In the data rows, zero lies at 4.5, halfway between 4 and 5.
Every row has a hidden score. In each pair, how much higher is the second row's than the first's? 15 means about the same, 30 much higher and 0 much lower. The score is a weighted sum of the row's numbers plus the product of two more (or one squared), each taken from its middle value.
np.array([3., 6., 4., 4., 5., 5., 3., 4., 4., 4.])
np.array([7., 3., 3., 5., 3., 5., 4., 2., 4., 3.]): 16
np.array([4., 4., 6., 4., 5., 3., 4., 7., 3., 6.])
np.array([7., 7., 2., 8., 4., 4., 3., 4., 3., 4.]): 14
np.array([5., 4., 5., 5., 5., 2., 3., 5., 2., 5.])
np.array([3., 6., 2., 4., 4., 4., 5., 2., 4., 3.]): 10
np.array([6., 4., 7., 5., 5., 9., 1., 8., 7., 5.])
np.array([3., 5., 4., 5., 4., 5., 3., 5., 3., 4.]): 24
np.array([5., 3., 4., 3., 4., 4., 6., 5., 5., 5.])
np.array([5., 3., 4., 4., 4., 4., 4., 2., 4., 3.]): 7
np.array([3., 7., 3., 3., 4., 4., 5., 2., 4., 3.])
np.array([4., 3., 5., 4., 5., 4., 5., 5., 4., 4.]): 23
np.array([3., 5., 5., 4., 5., 6., 2., 5., 4., 4.])
np.array([5., 5., 3., 5., 4., 4., 4., 3., 4., 3.]): 12
np.array([2., 4., 5., 2., 4., 5., 5., 4., 5., 4.])
np.array([4., 4., 6., 4., 5., 4., 6., 5., 5., 5.]): 16
np.array([3., 3., 2., 4., 4., 4., 4., 2., 4., 3.])
np.array([5., 4., 4., 5., 4., 4., 4., 4., 4., 4.]): 14
np.array([6., 4., 5., 5., 4., 3., 4., 5., 3., 5.])
np.array([7., 2., 2., 5., 3., 4., 5., 3., 4., 3.]): 12
np.array([4., 4., 4., 4., 4., 5., 5., 5., 4., 4.])
np.array([7., 6., 2., 7., 4., 4., 4., 4., 3., 4.]): 16
np.array([2., 6., 8., 5., 7., 1., 7., 6., 5., 8.])
np.array([3., 3., 4., 3., 4., 4., 4., 3., 4., 4.]): 16
np.array([5., 4., 4., 4., 4., 4., 4., 3., 4., 4.])
np.array([6., 3., 4., 5., 4., 4., 4., 3., 4., 4.]): 14
np.array([3., 6., 2., 5., 4., 4., 5., 2., 4., 3.])
np.array([6., 4., 4., 6., 4., 4., 4., 4., 4., 4.]): 14
np.array([8., 7., 8., 9., 7., 8., 9., 6., 9., 7.])
np.array([4., 4., 6., 4., 5., 4., 5., 3., 4., 4.]): 19
np.array([4., 6., 3., 4., 4., 4., 4., 4., 4., 4.])
np.array([5., 5., 5., 4., 5., 3., 2., 5., 4., 5.]): 20
np.array([3., 4., 5., 4., 5., 6., 4., 6., 5., 4.])
np.array([4., 4., 6., 4., 5., 6., 5., 5., 6., 5.]): 15
np.array([5., 4., 5., 4., 5., 4., 5., 5., 4., 5.])
np.array([5., 4., 6., 4., 5., 8., 6., 7., 8., 5.]): 13
np.array([4., 4., 5., 4., 5., 6., 6., 6., 5., 5.])
np.array([6., 7., 1., 9., 3., 4., 4., 3., 4., 4.]): 23
np.array([5., 4., 3., 4., 4., 4., 4., 4., 4., 4.])
np.array([5., 5., 6., 5., 5., 7., 9., 5., 9., 6.]): 11
np.array([7., 3., 4., 5., 4., 6., 3., 1., 4., 2.])
np.array([4., 4., 6., 4., 5., 5., 4., 7., 4., 5.]): 20
np.array([5., 5., 5., 5., 4., 2., 2., 7., 1., 5.])
np.array([3., 4., 5., 3., 5., 9., 5., 7., 8., 4.]): 12
np.array([7., 7., 2., 9., 4., 4., 4., 3., 3., 4.])
np.array([4., 4., 5., 4., 5., 4., 4., 5., 4., 5.]): 12
np.array([5., 4., 5., 4., 4., 4., 4., 4., 4., 4.])
np.array([3., 7., 3., 6., 5., 5., 2., 4., 3., 4.]): 21
np.array([2., 6., 2., 4., 5., 5., 4., 4., 4., 4.])
np.array([6., 3., 3., 4., 3., 5., 4., 1., 4., 3.]): 15
np.array([4., 4., 7., 4., 5., 2., 5., 6., 5., 7.])
np.array([4., 3., 4., 3., 4., 4., 4., 4., 4., 4.]): 11
np.array([7., 5., 5., 6., 4., 1., 3., 5., 1., 5.])
np.array([3., 4., 5., 3., 5., 7., 5., 5., 6., 5.]): 13
np.array([4., 4., 6., 4., 5., 3., 5., 5., 4., 5.])
np.array([4., 4., 7., 4., 5., 4., 5., 6., 6., 5.]): 14
np.array([4., 4., 6., 4., 5., 4., 4., 6., 5., 6.])
np.array([5., 4., 4., 4., 5., 4., 4., 5., 4., 5.]): 15
np.array([5., 4., 6., 4., 5., 6., 8., 6., 7., 5.])
np.array([5., 4., 4., 4., 4., 4., 4., 4., 4., 4.]): 18
np.array([4., 4., 6., 4., 5., 4., 6., 6., 5., 5.])
np.array([9., 5., 3., 7., 3., 7., 5., 1., 5., 2.]): 12
np.array([3., 5., 3., 4., 5., 5., 4., 4., 4., 4.])
np.array([8., 4., 3., 5., 3., 6., 4., 1., 4., 2.]): 11
np.array([3., 4., 3., 4., 4., 4., 4., 4., 4., 4.])
np.array([7., 5., 8., 8., 6., 9., 8., 7., 9., 6.]): 9
np.array([4., 4., 5., 4., 5., 4., 5., 4., 4., 5.])
np.array([6., 3., 4., 5., 4., 4., 5., 4., 4., 4.]): 15
np.array([4., 5., 6., 4., 5., 5., 2., 6., 4., 5.])
np.array([7., 2., 2., 5., 3., 5., 3., 2., 4., 2.]): 10
np.array([2., 7., 2., 3., 4., 4., 5., 3., 4., 3.])
np.array([7., 5., 3., 6., 4., 4., 4., 3., 4., 4.]): 22
np.array([4., 4., 6., 4., 5., 2., 5., 6., 4., 6.])
np.array([5., 3., 5., 3., 4., 4., 4., 3., 4., 3.]): 7
np.array([5., 4., 7., 5., 6., 9., 4., 6., 9., 6.])
np.array([5., 5., 8., 5., 6., 5., 9., 9., 8., 7.]): 27
np.array([5., 5., 4., 5., 4., 2., 3., 6., 1., 5.])
np.array([5., 4., 5., 3., 5., 4., 5., 5., 5., 5.]): 17
np.array([4., 4., 6., 4., 5., 6., 5., 7., 5., 5.])
np.array([4., 4., 6., 4., 5., 6., 7., 6., 7., 6.]): 17
np.array([3., 3., 4., 3., 5., 5., 5., 4., 4., 4.])
np.array([7., 6., 2., 7., 4., 4., 4., 3., 4., 4.]): 15
np.array([7., 3., 2., 6., 3., 4., 4., 3., 4., 3.])
np.array([4., 2., 5., 2., 4., 4., 7., 4., 6., 5.]): 19
np.array([5., 3., 5., 3., 5., 4., 7., 6., 6., 6.])
np.array([5., 3., 4., 3., 4., 4., 5., 4., 4., 4.]): 9
np.array([5., 4., 7., 5., 6., 5., 5., 7., 6., 6.])
np.array([3., 6., 3., 5., 4., 4., 4., 3., 4., 3.]): 15
np.array([5., 4., 6., 4., 5., 6., 4., 6., 7., 6.])
np.array([4., 4., 4., 3., 4., 4., 4., 3., 4., 4.]): 17
np.array([2., 3., 3., 2., 4., 5., 5., 3., 4., 4.])
np.array([4., 4., 4., 4., 5., 4., 5., 5., 4., 5.]): 14
np.array([5., 7., 1., 8., 3., 4., 4., 3., 4., 3.])
np.array([5., 4., 3., 4., 4., 4., 4., 3., 4., 3.]): 8
np.array([2., 5., 4., 3., 4., 5., 3., 4., 4., 4.])
np.array([5., 4., 5., 4., 5., 4., 4., 4., 4., 5.]): 14
np.array([3., 5., 2., 4., 4., 4., 5., 2., 4., 3.])
np.array([5., 8., 2., 8., 4., 4., 1., 5., 2., 4.]): 21
np.array([6., 4., 4., 5., 4., 3., 4., 4., 3., 5.])
np.array([5., 4., 5., 4., 5., 3., 5., 4., 4., 4.]): 10
np.array([5., 5., 4., 5., 4., 3., 1., 6., 2., 5.])
np.array([9., 6., 8., 9., 6., 9., 9., 8., 9., 8.]): 9
np.array([4., 5., 5., 5., 5., 5., 3., 6., 3., 5.])
np.array([2., 5., 3., 3., 4., 4., 4., 3., 4., 4.]): 15
np.array([5., 3., 4., 4., 5., 4., 4., 3., 4., 4.])
np.array([2., 3., 3., 4., 4., 4., 4., 3., 4., 4.]): 24
np.array([2., 2., 1., 2., 3., 4., 3., 1., 3., 2.])
np.array([2., 3., 4., 2., 5., 7., 6., 5., 6., 4.]): 11
np.array([4., 4., 6., 4., 5., 4., 6., 5., 5., 5.])
np.array([3., 4., 4., 2., 4., 4., 4., 3., 4., 4.]): 15
np.array([4., 4., 4., 2., 4., 4., 5., 4., 5., 4.])
np.array([4., 3., 5., 3., 5., 6., 7., 6., 7., 5.]): 14
np.array([4., 4., 4., 4., 4., 4., 4., 4., 4., 4.])
np.array([4., 3., 5., 4., 5., 5., 6., 5., 5., 5.]): 16
np.array([7., 5., 3., 6., 4., 4., 4., 3., 3., 4.])
np.array([6., 4., 4., 5., 4., 4., 4., 4., 3., 4.]): 15
np.array([4., 4., 6., 4., 5., 5., 5., 6., 5., 5.])
np.array([5., 4., 5., 4., 5., 2., 3., 7., 2., 6.]): 24
np.array([2., 3., 4., 2., 4., 4., 4., 3., 4., 4.])
np.array([5., 4., 6., 4., 5., 2., 5., 5., 4., 6.]): 18
np.array([4., 6., 2., 5., 4., 4., 5., 2., 4., 3.])
np.array([6., 9., 1., 8., 3., 4., 6., 2., 5., 3.]): 16
np.array([5., 5., 5., 4., 5., 3., 3., 5., 3., 5.])
np.array([4., 5., 2., 4., 3., 4., 5., 2., 4., 3.]): 13
np.array([5., 4., 6., 4., 5., 3., 6., 6., 4., 6.])
np.array([3., 4., 5., 3., 5., 6., 5., 6., 5., 5.]): 12
np.array([6., 5., 4., 6., 4., 3., 3., 5., 3., 5.])
np.array([4., 5., 4., 4., 4., 4., 4., 4., 4., 4.]): 11
np.array([5., 4., 6., 4., 5., 6., 4., 7., 4., 6.])
np.array([3., 5., 2., 4., 4., 4., 5., 2., 4., 3.]): 12
np.array([5., 4., 6., 4., 5., 3., 5., 4., 4., 5.])
np.array([4., 4., 6., 4., 5., 4., 5., 4., 4., 5.]): 15
np.array([4., 4., 6., 4., 5., 1., 3., 6., 2., 6.])
np.array([6., 4., 4., 5., 5., 3., 5., 4., 3., 5.]): 11
np.array([4., 4., 7., 4., 6., 2., 6., 7., 5., 8.])
np.array([3., 4., 5., 4., 5., 6., 3., 6., 4., 4.]): 6
np.array([4., 4., 6., 4., 5., 3., 4., 6., 4., 6.])
np.array([4., 4., 3., 3., 3., 4., 4., 2., 4., 3.]): 11
np.array([8., 4., 2., 7., 3., 5., 4., 2., 5., 3.])
np.array([6., 3., 4., 5., 4., 4., 5., 4., 4., 4.]): 24
np.array([1., 7., 2., 4., 4., 3., 5., 2., 4., 3.])
np.array([5., 4., 5., 5., 4., 2., 4., 6., 3., 5.]): 22
np.array([4., 4., 4., 4., 4., 4., 4., 4., 4., 4.])
np.array([4., 7., 3., 6., 5., 4., 2., 4., 3., 4.]): 14
np.array([6., 3., 4., 4., 3., 4., 4., 3., 4., 3.])
np.array([5., 4., 6., 4., 5., 5., 4., 5., 6., 5.]): 14
np.array([2., 4., 5., 3., 5., 7., 5., 5., 5., 4.])
np.array([5., 4., 7., 5., 5., 7., 3., 7., 7., 5.]): 10
np.array([5., 5., 7., 5., 6., 6., 7., 7., 8., 7.])
np.array([4., 5., 4., 5., 4., 4., 3., 6., 3., 5.]): 21
np.array([8., 7., 2., 8., 3., 4., 4., 3., 4., 3.])
np.array([9., 9., 3., 9., 3., 3., 2., 4., 2., 5.]): 21
np.array([4., 4., 6., 4., 5., 5., 6., 5., 7., 5.])
np.array([4., 4., 6., 4., 5., 5., 9., 5., 8., 5.]): 14
np.array([4., 4., 6., 4., 5., 6., 7., 5., 6., 5.])
np.array([6., 4., 4., 4., 4., 4., 4., 3., 4., 3.]): 13
np.array([6., 4., 4., 5., 4., 4., 4., 4., 4., 4.])
np.array([2., 0., 2., 0., 3., 3., 1., 0., 1., 1.]): 14
np.array([5., 4., 7., 4., 5., 9., 4., 8., 7., 6.])
np.array([3., 6., 7., 5., 6., 2., 8., 6., 6., 7.]): 11
np.array([4., 4., 6., 4., 4., 4., 6., 5., 5., 5.])
np.array([2., 4., 4., 2., 5., 4., 5., 3., 4., 4.]): 10
np.array([3., 3., 4., 3., 4., 4., 5., 4., 4., 4.])
np.array([4., 9., 2., 6., 4., 4., 6., 1., 4., 3.]): 10
np.array([5., 4., 5., 4., 5., 2., 5., 5., 3., 5.])
np.array([5., 4., 3., 5., 3., 4., 4., 3., 4., 4.]): 16
np.array([5., 4., 6., 4., 5., 4., 5., 4., 4., 5.])
np.array([5., 6., 7., 8., 7., 5., 7., 5., 7., 6.]): 10
np.array([4., 4., 6., 4., 5., 5., 4., 6., 5., 6.])
np.array([3., 1., 5., 1., 5., 5., 7., 4., 6., 5.]): 13
np.array([5., 3., 2., 4., 4., 4., 4., 3., 4., 4.])
np.array([4., 5., 8., 5., 7., 3., 7., 6., 5., 7.]): 11
np.array([4., 4., 6., 4., 5., 4., 4., 5., 5., 6.])
np.array([4., 6., 2., 6., 3., 4., 3., 5., 3., 4.]): 20
np.array([5., 3., 6., 4., 5., 4., 7., 4., 5., 5.])
np.array([4., 6., 3., 3., 4., 4., 4., 3., 4., 4.]): 15
np.array([7., 5., 2., 7., 3., 3., 4., 4., 3., 5.])
np.array([4., 4., 7., 4., 5., 5., 5., 6., 5., 6.]): 11
np.array([3., 4., 7., 4., 6., 2., 5., 4., 3., 5.])
np.array([6., 3., 5., 4., 4., 3., 6., 4., 4., 5.]): 22
np.array([6., 4., 5., 5., 4., 3., 5., 4., 4., 4.])
np.array([5., 4., 6., 4., 5., 4., 5., 4., 4., 4.]): 12
